The same turns and mirrors carry the whole set onto itself, and each row onto the other rows of its family. Which rows share a family with each named row? Give them in list order.
These 32 rows form 4 families of 8 rows each.
q_217: [ 36 -10   4  11 -11 -16 -17   4  -2  -1  17   4   0 -19 -14  -5  13 -30
  -8 -18   0  -7 -12 -23]
q_296: [ 37  -1   3  12  -1 -12 -17   2   5  16  15  20  -3 -32  -5   0  -2 -25
 -12 -24  14  -1   7 -11]
q_335: [-11  15  11  -9  -1   5  -5 -12   9  -6 -44 -13  27  11  36  -5 -15  23
  13  21  -6   5  -6  -7]
q_952: [-21 -10  11  24  -2 -11  15   5  23  -7   8  29 -18  18 -11 -12   5 -28
  10 -16   6   9   8   7]
q_81: [-38 -19  -5   9   5   0  30  -1   2  13 -28  -3  25  -5   2 -28  12  20
  13  20 -11  -1  21  20]
q_625: [  9  25   1 -23  -9   9  -6 -15  -6   5  -3 -26  13  -5   8   9   4  -9
 -18  23  -8 -43   6 -22]
q_712: [-12 -15   2  26   3 -18   3   9  27   2  24  27 -25   3  -5 -10  10 -24
   2 -19   1   2   8  12]
q_137: [  3  23   8 -14 -16   3 -25 -11 -14  22   3  -8  13 -15   7  -3  -4   8
 -14  22  -7 -38  19 -23]
q_865: [ 39  -4  -1  -9  -2  -4 -17  10 -18 -14 -14  -5   2 -35  -1   9   0   3
  25   3  11  30  -8 -17]
q_727: [ -8 -20   1  28 -10 -21   9  15  22 -20  24  10 -19   9 -20 -11  14 -13
   8  -7 -11  -3  -6   5]
q_401: [ -6 -16  -3   8  -3  -9  11  22   5 -32  -7   2 -18  -6  -5   5   2  19
  43  14   0  33  -3  10]
q_202: [-15  -1 -17   2 -10   2  42  -2  12   7   1 -21  17  -6 -12  -5  10  -8
 -17   9 -14 -49  10  10]
q_530: [-25 -12 -10  11  -5  -2  38  -5  23   3 -41 -11  28   9   5 -21   1  14
  -2   2 -13  -7  -3  23]
q_400: [ 35  19  -4 -11 -10   6 -11   8 -15  -1 -19  13  -6 -31  -9  15 -15  -2
  13  -8  26  27  12  -9]
q_646: [ -2  -8   3   6  10  11  23   7   0 -18  -4  17 -19  -4  -2   0  -4  14
  32  15  21  40  21  18]
q_297: [ 38   0   1  -6   6   0 -14   3  -8   0 -18  13 -13 -35  -1  17 -10   9
  21   5  22  31  16  -4]
q_375: [ 14  19   5 -27  -3  -3 -27  -8   0   9 -11 -21  16  -1  15  10   4   3
 -25  15  -4 -39 -10 -13]
q_709: [ 22   6   1  14 -11  -8  -2   4   3  12  10  17   3 -19 -11  -8   0 -40
 -17 -32  19   5   8 -13]
q_811: [  0  17   1 -21   8  14 -12 -14  -2  -8 -33 -15  33   6  36  -7   1  16
  14  29  -8  -4  -2 -10]
q_736: [-16  -2  -5  -3  -7 -11  25   5  19   8   6 -27   6  -1  -9   6   9  -2
 -35  11  -5 -45   3   9]
q_211: [-30   0  -9   5 -16  -6  24   3  -1  25  12 -13   7 -14 -13 -14  11  -3
 -19  11 -10 -42  26   5]
q_360: [  1   0   6 -22  17   2 -12  -6   2   0 -43 -11  37  -3  32   1  -2  25
  16  19  -3  -5 -15   4]
q_478: [-28 -21  -4   2  12  -7  41   7  20  -1 -27 -18  29  -3   8  -3   5  20
   7  16  -5 -11  -1  27]
q_755: [-12   1 -11  -7 -18  -4  35  -5   5  20 -13 -24   6  -8 -15   1   2 -14
 -26  -5  -9 -45   2   7]
q_897: [  2  28  10 -28 -15   2  -9 -13  -7  12 -17 -27   4  -6  15  17 -13  -4
 -10  16  -3 -34  -2 -23]
q_304: [ -8   3   7   0   0   4   8   9   4 -20 -21  26 -26   7  -8  11  -9  10
  42   8  13  31  15  12]
q_312: [ -5   6  11 -10   4   9 -19 -16 -11   9 -36   3  31  -7  23 -16  -1  31
  18  31  -8   1  15  -9]
q_656: [ 31   8   3   7  -3   2 -15  -7  -6  10  29  28  -5 -12  -5 -12   3 -31
  -9 -25  11  -9   4  -6]
q_636: [-25  -8 -16   5   7   6  35  -1  16  -7 -29 -11  38   5  16 -21   8  16
  14  16 -15  -7   1  21]
q_616: [-11 -14   2   6  10  -6   6  10  13 -14 -11  21 -35  -1   0   7   2  11
  34  10   9  34  16  20]
q_28: [-13  -6  -1  20  -2   0  16   5  14  -9  30  24 -28  14 -13 -16  11 -15
  -1  -7   7   6  16  19]
q_22: [ 41   5   8  -6   9  13  -8  -5 -20   1  -5  18   6 -30   5   4 -12  -2
  24  -2  25  27  11  -7]

Which other rows belong to the same family as q_375? q_646, q_736, q_360, q_478, q_656, q_28, q_22
Which other rows belong to the same family as q_137? q_217, q_81, q_865, q_727, q_401, q_211, q_312
Which other rows belong to the same family as q_952? q_335, q_530, q_400, q_709, q_755, q_897, q_304

The same turns and mirrors carry the whole set onto itself, and each row onto the other rows of its family. Which rows share a family with each named row? Give them in list order.
These 36 rows form 9 families of 4 rows each.
q_2: [-27  11   0   1  -5  17 -15   0 -16  23 -31  25 -15  -3 -29  23  26   9
  -3  35  12  -5]
q_702: [-10  13   4  -2   4  34   6   9  -9   9 -29   7 -36  -3 -16  20  38  30
 -25  32   0 -10]
q_162: [  2  17  -7 -15 -10  13 -14  -2  10   3  19  -5 -15 -17   5  28 -25  38
   2  -6  15  11]
q_205: [-29  17  -2  -6 -12  20  -6  28   0  -2 -29  27 -20 -11 -19   7  23  27
 -11  30   8  -8]
q_234: [-20  -3  33  23  36  13  -1  -4   6 -13  30 -20 -33  17  17  30 -32   3
  17   9 -20 -10]
q_46: [-17  -4   7 -20 -13  15  -3  15 -16  14 -11  24 -24 -22 -10  29  30  28
  -9  21  15  -5]
q_809: [-42 -21  49  22  26  34   4  10 -17  -8   2  25 -35   8  -4  34  25  -6
   6  35  -3 -17]
q_970: [ -9  18   4  -6  -7  51 -11  18 -13   8 -22  15 -31 -19 -20  24  26  18
 -18  20  20   0]
q_470: [  3  36   1   8   2  47 -22  -2  11  -4  10 -19 -25  -9  -2  27 -30  22
  -5  -8  14   9]
q_695: [-43  10  23  30  16  19  -4   6  18 -29  27 -10 -21  21  17  26 -34   2
  21   4  -8 -14]
q_651: [-15  11   4 -14 -15  30 -20  16 -12   8 -31  34 -19   0 -19  16  18  14
 -12  26   4  -8]
q_349: [  7  32   7   3   7  27 -20  -8  16  -1   6  -5 -21  -6 -11  13 -35  38
  -3   5  12  17]
q_317: [-25   7   8  10 -12  -1  -7  21 -20  -6 -21  25 -25 -26 -11  30  28  21
 -20  35  10  -4]
q_108: [-34   5  30  16  26  27  -8   1   3 -31  23  -7 -26  28  10  22 -34  -6
  31  -7 -16   2]
q_689: [-30  -6  31  12  18   6  -9  -8   4 -13  41 -20 -31   9  19  31 -28  17
  27  -6 -11  -5]
q_438: [-29   3  43  26  39  28  -2  -8   7 -24  30 -14 -35  16   3  22 -30  10
  26   2  -8   8]
q_492: [-59 -12  33  26   9  15  -4  18  -6 -15  -5  18 -33  18   0  19  21   0
   9  36 -15 -35]
q_533: [ 16  27  -4  -7  12  19  -5   2  15   1  11  -9 -15 -11   2  25 -37  26
  -5   3   6  15]
q_465: [-32 -23  40  13  28  13   5  14 -19   1  -4  12 -40   9   0  27  28  -1
   3  37 -20 -25]
q_352: [ -6  10  14  -3  -8  35 -15   8  -9  16 -21  34 -21 -14 -21  25  19  24
 -22  37  17  -5]
q_173: [-45 -10  42  19  20  44  -6  13 -26  -6 -10   3 -49   6  -8  27  38  -1
   5  25  -8 -20]
q_428: [-36  -9  34  28  25  33   8  -1 -13  -4  -2  -5 -44  23   5  34  28   4
  -6  34 -18 -35]
q_606: [-35   6  38  33  27  40 -17  -6   0 -17  24 -29 -44  17   7  27 -20   4
  18  -1 -12 -11]
q_588: [-34  12  23  37  16  -5  -7   1   3 -34  28 -19 -28  -3  16  34 -33  12
  12   4  -7   5]
q_982: [-47 -18  40  12  14  29  -8  13 -20 -13  -7  27 -30  23   0  29  19 -15
  14  26 -14 -24]
q_536: [-47 -27  42   8  13   8   1   8 -22  -5  11  10 -41   4   5  31  31   8
  16  22 -12 -22]
q_197: [-53 -12  37  37  15  -4   0  14 -20 -25   3   9 -36  -3   7  36  19   1
   5  30 -12 -16]
q_743: [-36  13  17  25  32  16  -2 -14   4 -13  22 -14 -17  20  -1  30 -30  -9
  34  -4   2  11]
q_213: [  3   7   3 -16   4  20   2  21 -10  15 -24  22 -24 -20 -16  21  21  21
 -21  31   7  -1]
q_224: [ -7  33  -9  12 -10   1 -12   8   6 -15   2  -3 -15 -26  -1  26 -23  34
 -11   6  13  18]
q_294: [-52 -13  31  27  24  16  -3  -4 -21   2   0  15 -23  21  -7  37  19 -21
  21  28  -2 -18]
q_147: [  8  36 -10  -3  10  38  10  -1  15  -7   0 -19 -26  -4  -2  24 -14  33
 -15   2  11  13]
q_379: [ -9  37 -14   0   5  13 -15 -10   8   8  -7  -3 -10  -4 -22  16 -23  21
  10   1  18  25]
q_357: [-12  37 -13  -1  -5  23  -4  15  24 -19   4   1  -8  -7  -2  14 -31  28
   1  -1  15  13]
q_302: [  0  33  -5 -11  -2  28 -22   3  12  -9  -4   1 -15   4  -7   8 -36  25
   6  -5   5  19]
q_998: [-17  13  19  27  30  37  13  -9  14 -20  27 -29 -34  23  18  39 -22   7
   5   3  -9  -8]

Which other rows belong to the same family as q_998? q_702, q_428, q_147
Which other rows belong to the same family as q_970? q_470, q_173, q_606
Which other rows belong to the same family as q_352? q_809, q_349, q_438
Which other rows belong to the same family as q_234? q_533, q_465, q_213
Which other rows belong to the same family as q_46? q_162, q_689, q_536
Which other rows belong to the same family as q_197? q_317, q_588, q_224

The same turns and mirrors carry the whole set onto itself, and each row onto the other rows of its family. Which rows share a family with each named row? Give them in list order.
These 20 rows form 4 families of 5 rows each.
q_527: [ 10  12   0   0   0 -23   5  39  41   2  13 -12 -10   9  -5 -11   1   1
  17   5  -3 -26  -1  -6  27  19 -11  29  -2]
q_514: [  8  -3   8 -28 -23  13  30  -5  15  17 -29  10 -17   7  -8  -8   4 -13
   2  15   4  20  15  -6 -31  13 -10 -14 -40]
q_671: [ 12  20  10   6  -1 -21   1  22  29  -1  15 -10 -15  12   4 -22  -3  -8
   8   7   2 -30  -4  -2  30  18  -4  38   1]
q_997: [  7   8  26   3 -11  10 -13  -8   6  -4  10 -16  -1   0 -10 -23   0 -11
  15  26   5 -10 -17   7 -46  -4 -21 -22  46]
q_274: [ 10  -5 -29 -20   5  -6  -3  32  -1  -3 -29 -12  18 -18  14 -21  -6  13
   0   5 -15  -1  -1  39  -2 -14  18 -22  -8]
q_381: [ -3 -17 -22 -21  25 -13  -5  36  -4  -1 -10 -13  16 -17   8 -16  -4  12
   4  -3 -11  -3  10  34  -4  -7  12 -27  -5]
q_599: [ 10  13   7   5  -4 -19   5  28  31  -2  10  -9  -2   8  -8 -22 -11  -7
  14  18  -4 -21  -1 -12  24  11 -14  45  -9]
q_254: [  0 -23 -11  32 -19   4 -19   7 -15  17  -1  33   0  16   0  12  21  13
   9  23  -9  12   3 -25  13  -9   8   2  30]
q_256: [  0 -15  -8  37 -27  -1  -5  13  -7  15   6  30   4  18  11  15  34   1
  10  35 -11  19   0 -17  17  -2  15 -10  21]
q_942: [-11  -9  12 -26 -14  12  29   3  27  10 -29  11 -20   9   5  -8  12 -15
   4  18   3  27   0  -6 -27  18 -12 -19 -36]
q_176: [ 14   1  22   7  -8  12 -11 -13  16  -3  16 -11 -17  -7 -16 -14  -1 -18
  18  27   5   0  -4   8 -40 -14 -25 -19  45]
q_666: [ -5  -4   1 -32 -12  20  25 -10  23   7 -31  17 -20   9  16  -8  10 -22
   4  19   4  18  13  -1 -32  10   0 -10 -29]
q_384: [ -2   2  26   4  -8  -4 -15 -15  13   9  -1 -15   5  -7 -21 -17  13 -19
  11  24   8 -13  -9   7 -43 -15 -23 -28  42]
q_668: [  7   0  10 -21 -17  20  18   3  27   8 -25  18 -19   4   1  -5  18 -27
   3  18  -3  28   9   6 -34   5 -12 -15 -40]
q_715: [ 18 -17 -27  -9  10 -12  -9  22  -2 -10 -19  -6  14 -24  13 -15  -3  12
   6  10 -13  -5   4  37  12 -10  12 -27 -20]
q_869: [ 12  16   5  -1  13 -21   5  17  37  -6   9  -5   3  19 -18  -5   4  -3
  10  11  -2 -19   8  -9  29  18  -9  41  -6]
q_247: [  3  -4  24  11 -16   6 -13  -8  12   4  11  -4  -1  -2 -21 -20  -2 -16
  19  12  10  -4 -18   1 -45 -19 -25 -18  43]
q_856: [ 12 -12 -17  -9  17 -14  -5  28  -7  -6 -27 -13  27 -21  13  -8  -2  15
  -1   0  -1   5   2  39   1  -8   9 -21  -2]
q_537: [ -3 -11 -10  38 -18   3  -2   9 -13   4  -3  23   6  17   5  23  38   1
   4  18 -12   2  -7 -28  14   0   8   0  28]
q_313: [-14 -23   0  31 -27  -8  -3  17  -9   2   5  23  -8  24   9  25  31   5
   8  27 -12   7  -4 -28   6  -7  15  -4  20]

Which other rows belong to the same family as q_537? q_527, q_274, q_668, q_247
Which other rows belong to the same family as q_514? q_671, q_384, q_715, q_313
Which other rows belong to the same family as q_256? q_997, q_599, q_942, q_856

The same turns and mirrors carry the whole set onto itself, and each row onto the other rows of its family. Which rows share a family with each named row? Give them in list order.
These 18 rows form 3 families of 6 rows each.
q_532: [ 18   4   3  -5 -25  17  -4  28  20  14 -14 -26 -11   3 -20   2  28 -18
 -32 -49  23 -16]
q_673: [ -9   4  -9   9  -8  -6   3  42  10  26   3 -24  11 -21  12  -4  -5 -22
  -9  -8 -45 -10]
q_767: [-10  -2   4  19  -5  34  31   2  25  16  19 -19 -11  20 -11  -6  17 -11
  -7  31  14 -13]
q_364: [-16   8  -3  11   5  -9   9  43  35  12   2  -4   6  -4   6   5   8 -15
  -1 -11 -41   3]
q_746: [  2  12  11  -3  -5  10  -1  -4 -13  10  22  19  10   5 -21  30 -24   1
 -11  -9  -9  10]
q_613: [ 11  31  13 -24   2   1  22  11  -4  23 -13  -7   1   1  30 -19  13   6
   2  15  14  19]
q_310: [-11  19  14  22 -25  25  13  26  19  -1   6 -33  -4 -39  18 -10 -33 -20
 -42 -15  25   8]
q_786: [ -8   8  34   9 -15  12  -1   0 -25  13  28  -1  13  -1 -12  20 -16  10
  -3  -6  -2  15]
q_144: [ 22  27   8 -32  -9  -1   4  -1   6  31 -24 -13  -5  -4  31 -21  -6   9
 -13   4   6  12]
q_286: [ 19   1  -8  -6 -30  12 -16  10  25   8 -20 -12 -24  -7 -21   5   5 -10
 -19 -44  33  -8]
q_901: [ -3   2  -1  28   4  20  15  -2  30   8  25 -17 -31  10 -18  -7   1 -19
 -30  24  12 -22]
q_455: [ 14  27  22 -30 -11  -4  22  15  17  23  -5 -14 -11  17  29 -30   9  11
 -13  -2  20  12]
q_648: [ 17   6  -4  -1 -11  22 -14  10  32   5 -26  -6  -9  -2 -25  22  21 -15
 -27 -41  15   0]
q_577: [-16  11   1  27   3   5   8  46  28  22   6 -27   8  -4   2   5  -2 -10
 -23 -14 -41 -10]
q_857: [-11   6 -10   8 -32  35  16  26  14  -7  11 -21  -4 -33  22 -13 -20  -6
 -28 -13  38  26]
q_306: [-15  11   6   9 -41  22   0  22   8  11  11 -25   9 -44  30 -18 -15  -9
 -38 -12  26  13]
q_631: [  1  -9   7  15   2  26  26   6  37  -3  19 -32 -32  19 -11 -14  17 -17
 -20  18  14  -3]
q_938: [  2   3   3   0 -10   4 -14  -1 -23   4  29  13  -6  -4 -14  18 -17  18
 -11 -16   7  23]

Which other rows belong to the same family as q_673? q_767, q_310, q_455, q_648, q_938
Which other rows belong to the same family as q_532? q_364, q_786, q_144, q_901, q_857

